What is the hidden score of each row? Scores go from 0 to 12, and 6 is about the middle.
[ 1.1 -0.9 -0.7  0.3  0.2  0.8  1.1 -1. ] -> 4
[-0.8 -0.1  0.3 -0.8 -1.   0.9 -0.8 -0.3] -> 2
[ 0.9 -0.4 -0.9 -1.   0.7  0.8  0.3  0.8] -> 4
[-0.9 -1.4 -0.3  0.9 -1.3 -1.1 -1.  -0.9] -> 8
[ 1.4  1.4  0.8 -0.7 -1.   0.6  1.5 -0.4] -> 1
[ 1.1  0.4 -0.7 -0.9 -1.   1.1  1.2  0.9] -> 3
[ 1.2 -0.8  0.6  0.3 -1.3 -0.7  1.6 -1.2] -> 6
[ 1.7  0.   0.8  1.9 -1.1  1.3 -1.1  0.8] -> 6
[-0.2  1.1 -0.2  1.1 -0.5 -1.   0.3 -0.7] -> 6
[ 1.5 -0.5  0.5  1.   0.9 -0.9  0.9 -1.1] -> 7
[-0.2 -0.7  0.   1.2  1.6 -0.2 -0.5  1.1] -> 10
[-0.3  0.4 -0.9 -1.1  1.2  1.6  1.2 -0.6] -> 0
[-0.6 -1.3  0.9 -1.   1.5 -1.2 -0.7 -0.8] -> 7
[-1.1  0.5 -1.   0.5 -1.1 -0.7 -1.3 -0.1] -> 6
[-0.2 -1.3 -0.1  1.4 -1.   0.2 -1.1 -0.9] -> 7
[-0.3  1.5  0.1 -1.  -0.6  1.4 -0.4 -1. ] -> 0
[ 1.2 -1.  -0.8 -0.4  0.9  1.7  1.1  1.2] -> 5
[-1.3  0.4 -1.  -1.1  1.3  1.3 -0.6 -1.1] -> 0
[1.5 0.  1.4 0.9 1.8 0.9 0.  1.2] -> 7
[-0.8 -0.4 -0.3  1.1 -0.2  0.3  1.3 -0.9] -> 5
[-1.1  1.4  1.3 -1.3  1.5  0.   1.6  1.5] -> 5
[ 1.6  0.7  1.1  0.4  1.6 -0.2  0.7  1.3] -> 7
[ 0.5  1.1 -1.3  1.  -0.1  1.6 -1.   0.5] -> 3
[-1.  -1.  -0.7 -0.3 -1.2 -1.1 -1.3 -0.9] -> 7
[-0.8 -0.9  0.2 -1.   1.1 -1.1 -1.3 -1.1] -> 6
[-1.1 -0.9  0.6 -0.6 -0.5 -0.9  0.9  0.3] -> 8
[-1.3 -0.5  0.9 -1.   1.  -1.1 -0.9 -0.1] -> 7
[ 0.8 -0.6 -0.7  0.3 -0.7 -0.7  1.   1. ] -> 9
[-1.1  0.8  0.4 -1.2  0.3  0.8 -0.9 -0.6] -> 1
[-0.4  1.4  0.8 -0.3 -0.4  1.8 -1.1  0.4] -> 0
[ 0.1  1.2 -0.7 -1.1 -0.9  0.2  0.8 -0.2] -> 2
[ 1.6 -0.7  1.4  0.5  1.8 -0.5  0.2  1.1] -> 10
[-0.6 -1.3 -0.5 -0.5 -0.8 -0.2 -1.  -0.9] -> 5
[-1.  -1.2 -0.7  0.7 -1.2 -1.1  0.5  0. ] -> 9
[ 1.  -0.9 -1.1  0.9 -0.6 -0.9 -1.1 -0.6] -> 8
[-0.5  1.5  1.4  0.9  1.3  1.4 -1.   1.6] -> 4
[ 1.3 -0.6 -0.4  1.1 -0.7 -1.1  1.7 -0.5] -> 8
[ 0.5  1.5 -0.5 -1.1  0.8  1.7 -1.  -0.8] -> 0
[ 1.2  1.5  0.1 -0.2 -1.2 -0.8  1.4 -1.1] -> 3
[-0.7 -1.2  1.  -1.   1.4 -1.1 -0.6  1.5] -> 10
[ 1.1  1.5 -0.9  1.7  0.7 -0.7 -0.5  1.1] -> 8
[-0.9  1.4 -1.  -0.6 -0.8  1.1 -1.2 -0.6] -> 0
[ 0.6  0.9  0.8 -1.3  1.4 -0.5  0.7  1.4] -> 6
[-0.9 -0.7 -0.4  0.9 -1.2 -0.6  1.6 -1. ] -> 7
[-1.1 -1.1  1.  -1.1  1.4 -1.1  0.1  1.2] -> 9
[-0.4 -1.  -1.   1.6  0.  -0.9 -0.9  0.8] -> 11
[-0.2  0.7 -0.4  1.3 -0.8 -1.   1.4 -1.1] -> 6
[-1.1 -0.3 -0.8 -0.7 -0.1  0.6 -1.1 -0.8] -> 3
[-1.1 -1.3  0.8 -0.9  0.6 -1.2  1.1 -1. ] -> 7
[ 0.   1.2  0.7 -1.3 -0.2  1.2  1.  -1. ] -> 0
[ 0.2  1.1 -0.4 -0.4 -1.   1.3 -1.  -1.1] -> 0
[-1.2  1.1  0.9 -0.7  1.  -0.9  1.2  1.7] -> 8
[ 1.5 -1.4 -0.7  0.7  1.1 -0.6  0.4  1.3] -> 11
[ 1.9 -0.2 -0.9  1.  -0.5 -0.5  1.7  1.6] -> 10
[-1.  -0.7  0.   0.6 -1.1 -0.7  0.2 -1.1] -> 6
[ 1.6  1.5  1.1  0.2 -0.5  0.8  1.8 -1. ] -> 1
[ 0.4 -0.8  1.  -0.6  1.7 -0.6 -0.6  1.6] -> 9
[-1.1  1.1 -0.7 -1.4  0.5  1.7 -1.1 -0.6] -> 0
[-0.6  0.2 -1.  -1.1 -1.   1.1 -0.4 -0.2] -> 1
[ 0.8 -1.2  0.2  1.4 -0.7 -1.1 -1.2  0.5] -> 11
[ 0.5 -0.7  1.  -0.7  1.3 -1.  -0.8 -0.1] -> 7
[-0.2  0.5 -1.1  0.   0.3  1.1 -1.2 -0.3] -> 2
[-0.6 -1.3  0.3  1.5 -0.4 -0.9 -1.1  1.3] -> 12
[-0.7 -0.4 -0.9 -0.6  1.1  1.4 -0.9 -0.4] -> 2
[ 1.4 -0.7 -0.2  1.5 -0.4 -1.  -1.1  0.3] -> 10
[ 1.2  1.8 -1.2  1.6  0.3  0.3 -0.7  1. ] -> 6
[ 0.   1.5 -0.6 -0.9  1.2  1.6 -1.1 -1. ] -> 0
[-1.2 -1.4  0.9 -1.1  0.9 -1.1 -0.3 -1. ] -> 7
[-0.1  1.7 -1.1 -1.   1.2  2.  -0.9  0.5] -> 0
[-1.2 -0.2  0.  -1.1 -0.9  0.9 -1.2  0.8] -> 4
[ 1.6 -1.6  0.1  1.3 -1.  -1.  -0.9 -1.1] -> 9
